Some points, each followed by its number:
tensor([-19, -11,  47, -63,  41,   8,  39, -61,  -9,  12]) 0
tensor([ 23, -10, -32,   5, -25,   6,  -1,  -9,   9,  -7]) 1
tensor([ 47,  28,  -5, -15,  -3,  13,  34,  37, -34,  29]) 2
tensor([  0,   4, -29,  16,   1,  -9, -30,  17,  22, -25]) 3
tensor([ 18,   2,  16, -29, -11,  12,  18,  30, -12,  47]) 4
tensor([  0, -49, -32, -15,  -1,  29, -60, -51,  -8, -21]) 5
tensor([-11,  16, -50,  27, -10, -18,   7,  14,  47,  -8]) 6
tensor([ -7, -55, -13, -29, -51,   3,  27, -28,  10,  -8]) 7
tensor([-42,  57,  45, -20,  25, -54,   1,  -9,  10,   2]) 8
tensor([  3, -24, -18,  21, -22,  37,  24,   3,  -6,  -4]) 9
tensor([ -17,  -44,   23,    6,   -4,   22,  -38,  -71,   -7, -106]) 10
tensor([  5,  57,  27, -26,  31, -13,  30,  50,  12,  35]) 11
tensor([ 40,  47, -69,  29,  27,  16, -23,  23, -14, -37]) 12
tensor([ 47,   7,  15, -73,  63,  38,  67,   2, -34,  54]) 13
tensor([ 12, -56, -13,  -3,  12,   7, -19,   6,  45,  -8]) 14
tensor([-17, -75,  -3, -44, -48,   2,  34, -37,   8,  -1]) 15
New points follow, each followed by the numbers of its five nearest points above, nearest first.
tensor([  6, -22, -27,  22, -30,  36,  30,  11,  -9,   9]) >> 9 1 7 4 2
tensor([-42,  53,  52, -27,   7, -76,   7, -35, -19,  20]) >> 8 0 11 4 3
tensor([-13,  -9,  66, -43,   2, -22,  35, -53, -22,  42]) >> 0 4 8 15 7
tensor([ 45,  57,  -3,   7,  54, -15,  -9,  36,  35,   5]) >> 11 3 12 2 6
tensor([ 18,  15, -41,  12,  64,  69, -24,  24,   1,   7]) >> 12 3 9 1 14
tensor([ -6,  27,  34,   0,   4, -32, -14,  -2, -17,  12]) >> 8 4 3 11 1
tensor([-39, -17, -11, -15, -28,  17,  11, -30,  25, -25]) >> 7 1 9 15 3
tensor([   8,   35,  -34,   77,   29,  -48, -104,  -17,   28,  -32]) >> 3 12 6 1 5
tensor([-43, -25,  47,  59, -11,  -7,  10,  -1, -13, -10]) >> 9 3 1 14 7
tensor([ 53,  46, -69,  28,  33,  23, -26,  10,  -9, -27]) >> 12 3 1 6 2
tensor([-14,   9, -30,  19,  -6, -12, -25,   2,  23, -48]) >> 3 6 1 14 9
tensor([  4, -41, -29, -18,   5,  21, -61, -60, -19,  -9]) >> 5 1 14 3 7
